Each path is a new rotation, seen through one point. The rows after it are directions, each followed by how far the rotation turns it, in degrees a step (0 if it stays put).
Each turn is a multiple of 5 degrees from 10 to 175, or 0.
Each row of a path follows its step; steps can be skipped.
Path 1:
step 2: [ -2 -11  -5 -15   6   2  -1   1   3   0   2 -14 -13   8   9  -5   0  -6
   6   8   4  16   8   3  -7   8   4   0  -8  -3  11 -13  14  -4  10   0
   3  10  12  14  10  16   8   2 -13   2   0   0  12 -10  -9 -13   6  -4
 -16  -4  10  -4   6  16   9   6   5   1 -14  -4]
step 3: [  9   1   6   6   0  13   5   5  -4   5 -11  16   1  -7 -14  16   0   3
 -16  14  -4  19  -6  -2  -3 -11 -10   3   8   1  -5   3 -21   4  -8   8
  -3   3  -2   0  -2   3  13  -8  10  -7 -10 -16 -10   2  -4   3   6   3
  -3  -1   1 -10   4  11 -12 -14   3   7 -10  13]
step 14: [ -9  -3  14 -15  -2  -9   2   3 -12  -2   1   1  -1  -2 -10   6   9 -12
   0  -5  -6  -8 -18  -6   8  -1 -11  -5  -6 -20   5  12   1   2 -20  -2
  -7   1   2 -11   3  -4   4   3 -11  12   2   5 -17   8   3  -6  -7  14
   0  -9 -10  -7  -3  -9 -13   7  -9  -1   9 -15]
step 16: [ -9   7   4   9  -9   7   3   6 -14   9  -8  -7   7   8  -9  14 -16  -1
  -2   9   1  -6  -8   7   2   1 -10  13   4   8   0   1 -13 -17 -13  -8
   8  10  -2  13  -2   5 -10   1  15  13   6  -6 -17   3 -14  -2  -8  -3
  -2  -5  -9  -6  -4  11  -1  -5  -3   9 -15  12]
step 18: [-17   7 -20  -6  10  -1  -4   0  -9  -5   6  -9   4   1  -7  -3 -10 -17
   1  13 -14  -7  24   4 -17   3  12   8   3   0   3   5  -5  -3   9  -4
   8  -7   8   7   6  15  -1  11  -5 -19  16  -5   4   1   4   4   2  -2
   7   6  -7   5  -6   0   1   1   8  -7  -1  10]
step 19: [-10 -10   1  -1  -3  10  12   6  -3  14  -8  10  -1  -4 -16   6   9 -10
 -13  -3   3 -16 -22 -11 -13 -14   5   1   0  18   0   8   8   1  -6  -5
   1   7  -8  -8   4  -3  -2   3   4  12 -13  -6   0   5  13   4  -5  -7
   1  16  11   1 -14   2   4  -3  -6  12   2   2]
step 25: [-10  -5 -14   1   4   4   3  -1  11  -4  -1  -3 -17  -8 -18 -18   1   3
   8  -9  12   4   4   3  -3   2 -14 -16 -13  -8   7  -9   2  11   9  -7
  11  -4   6  -1  18  -6  -7 -12  -3   0   1   6   1  -5  21  16   1  -1
  -3   5  13 -11  -2   5  -6   6   2  14  -4   2]
step 26: [ 17   6  -3  14   1  17 -24  -7   3   7  -4   1   6 -16   0   6  -5  -4
 -12  -1  -3 -23  17  -1  -8 -10   1  -2  -4  -4   2   7  -3 -11   5   4
   2   6   2   2  -9  -2   0   0  18 -10   5   0  -8  18   0  -3   8   0
  12 -10  -2   2   1  11  14  -4  -8  -1   0  11]
Speeds:
[-2  2 -1  4  0 -3  0 -4  1 -1  0 -2  4  0  1  0 -1 -2  2 -1  2  2 -3  0
  1  2 -2 -3  2 -1 -3 -3 -2 -2 -2 -4  3  1  4  0 -1 -2  0  0 -3  2  2 -1
 -1 -1  2 -1  1  2  0  0 -2 -1  1 -1  4  0 -2  3 -1 -1] : 45
[ 2 -1 -1 -4 -3  0  2 -1 -2 -1 -1  3 -2  2 -1 -2  0  1  5  2  0  0 -3  0
 -3 -1 -1 -3 -1  1 -6  0 -4  1  0  0  0 -1 -2 -4  2  3 -1 -1  3  1 -1  0
 -4  1  3  0 -2  2 -1  0 -1  0  0  2  0 -1  1  1  2 -3] : 135
[-2  4  1  1  1  1  0 -2  1  0  5 -1 -5  0  1  3 -1 -1  0  5  2 -1  1  1
  2  1  3 -2 -2  0  1  0  0  1 -5 -1 -2 -3  1  2 -2  3  0  1  1 -1  0  1
 -2  2  1  0 -2 -2  0 -4 -2 -2 -1  1  1  1  2  1  2 -1] : 175
[-2  1  0 -3  1 -3  1  3  1  4  0  1 -1  2  5  0 -2 -1  0  1  2  0 -2 -4
 -3 -2  1 -1  0 -1  2  1  2  1 -1 -1  4  0  2 -1 -1 -2 -2 -4  2  2 -2  1
  2 -3 -3 -1  1  2 -1  2 -2 -1 -4  1 -1  2  1  2 -1 -2] : 80
[-2  1  1  0 -2 -1 -1 -2  0  0 -2  1 -3 -1  4  2  1 -3  0  1  0 -3 -1  0
  0  0 -4 -2  0 -5 -1  1 -1 -2  3  3 -1  0 -1  0 -2  2  2  2 -2  0  2  2
  1 -1 -2 -3 -2  3  0  1  2  4  1  0  2  2  0 -6 -1 -3] : 115
Path 2:
step 0: [  5   3  -6   3  -4   2   9 -10   8  -4   1 -13 -10   0  -8  -3   1  -7
   6  -1  10  -4   9  -9   7   1   7  -1  14   2  -4  -3   3   7  -9 -17
  -1   3  -5 -26  -3   6   3  -2  -1   6  20  -2   7 -10 -12 -14   1 -15
  -3  -1  -4  -2   9  -1   8   5 -14  -3  -2  -9]
step 3: [  2  -3 -10   3  -9  -1  10   8  -4   5  11  -1   4   6  -6   8  -1   5
 -12  -5   0  -2   3   0   0   4 -23  -1   5  -1  -4   6  17   3  -2  -6
 -25   4 -11  -1 -17 -10   2  -1   6  -6   9   7   5  -8   8   0  -2  14
  -2   0   3   5  -4   6   6   6   6   7  16 -12]
step 5: [ 11   0  11 -14   5  -9   9   3  -7 -22   3  -3 -11 -11   1  -8   3   8
  -5  12   9   1 -10  -9   2  10  13   9  -2  -4   3  -5  -5  10  -4 -13
  15   4  11  -3   7  -3   6   5  -4   1  -6   3   1   5  -9   5  -1   1
   7   8   0 -13  10  -9   5  -6 -15   0  -8 -10]
step 10: [  4  -8  21  15  -6 -11 -13  -7  -8   0  -5   4   3  -9   8  -3  12   6
  -2  -2   4   5   1  -5  10  -7   3   8   5   4  17   8   9   8  -3   1
   8  -4   2   5   5 -13   1   1  14  -5  -2   8   2  -8  13   6  12   0
   2   5  -8 -14  -3  -7   6   3   4 -13 -16  -6]
step 14: [-16   4   3   3   9   0  17  17   1   9   3  -6  -2  -4  12   7   6  -1
   1  16   8   2  -4   8  10   2  13  -2 -13  -2  -6  10  -4  -3   1  18
 -10   1  -2  18   7   4 -12   3  -5  -3   8   1  18   2  11   4   0  -7
   1   0   8   1   1   7   1   5 -12   2   3  -2]
step 20: [  2  11  -7  10  -7  13   2   9  -9   8 -21   6  -3   0   9  -1   7  -2
   9   7  -4   5   3  -1  -2  -3 -11  -6   7  -1  -8  -2   5  -8 -11   8
  -5   3   6  11  -7  -9  -6   2   8   7  -9   1  -2  -4 -11  -7  10 -19
   4   0 -16  11   0   2 -10  -1  -4  -6  16  15]
step 21: [ 18   7   1 -10   8   2   2  -8   2   3   1   1   7   2  -8  -3 -13  11
   4   6  10  11  -8   7   0  -7  -2   7   2   8  11  -3   3  -5  23   3
   1  13   1  -5   5   5  19  -1   4   5  -4  15   7  -7  -3  16  -1   2
  -6  -3  -7 -10  -7   6 -10   8  -3   3  15  -4]
step 24: [  6  -4  -8 -34  -2   6   1   8  -2  -6  -5  10   2   7  -4  -6  -1  12
  -7 -11  -2  -1   7   3  -2  -2   3  -4 -11  -1  -1  -6   6  -3  10   8
  17   1  -1  -3  -5   0 -12  -1   6 -15  11 -12  -9  -1   3   7  -7  -1
  18  -6   4   2  -8   2  -7  -5   3  -7   0  -2]
Speeds:
[ 3  3 -3  1 -1  2 -1 -1 -2  0  3 -1  2  0  0  2  0  1  2  1 -1  0  5 -1
  0  1  0  2 -1  0 -3  0 -3  0  1 -3 -2  0  0 -5  1 -1  1 -1  0  0  1 -1
 -2  0  8 -1 -4  2  2  1 -4  0  0 -2 -2  2  0  0  0 -2] : 115
[ 0 -3  1  2 -2 -2 -2 -1  1  4  2 -3 -4  2  0 -2  2  3  0  2 -1  1  1 -1
 -1 -3  0 -5  0 -1  0  3  3  0 -4  1 -2 -1 -1 -4  0 -3 -1 -2  2 -1  0 -1
  1 -2  0 -1  2  0 -1  2 -1  2  1  0 -1  1  0 -5  1 -1] : 110
[-2  3 -2 -4  0  2 -1  0 -3 -3 -1 -1 -3  1  0  1  2  4  2  0  0  2 -2  0
 -1 -5 -3  2 -1 -1  0  0 -1  2 -1  3  1  0  0  0  0 -2  1  0 -2 -1  0  2
 -1  4 -1 -1  1  3  1 -2 -4 -4  0  0 -2 -2 -2 -3 -1  2] : 95
[-2 -3  1  2 -1 -1 -1  1 -2  2 -2 -2 -7  1  1 -3 -1  3  1 -3 -3 -1  3  2
  1  5 -2  2  0 -1  1  2 -1  0  4 -2  0  2  3  1  0  0  3  0  1 -2 -1  3
  0 -2  0  2 -2  1  0 -1 -1 -2  1 -2  2 -2  0  1 -1 -1] : 60
[-1  2  1  2  0  2  0  2  0  0 -1  2 -2 -4 -1  1  1  2 -1  3 -1 -1  1 -1
 -1  1  3 -3 -4  0 -3  3 -1  0  1 -1  1  0  3  2 -2 -3  1  1  2  3 -5  1
 -1  2  0 -4  1  2 -1  0  2  2  1 -2 -2  4 -4  1 -2  1] : 120
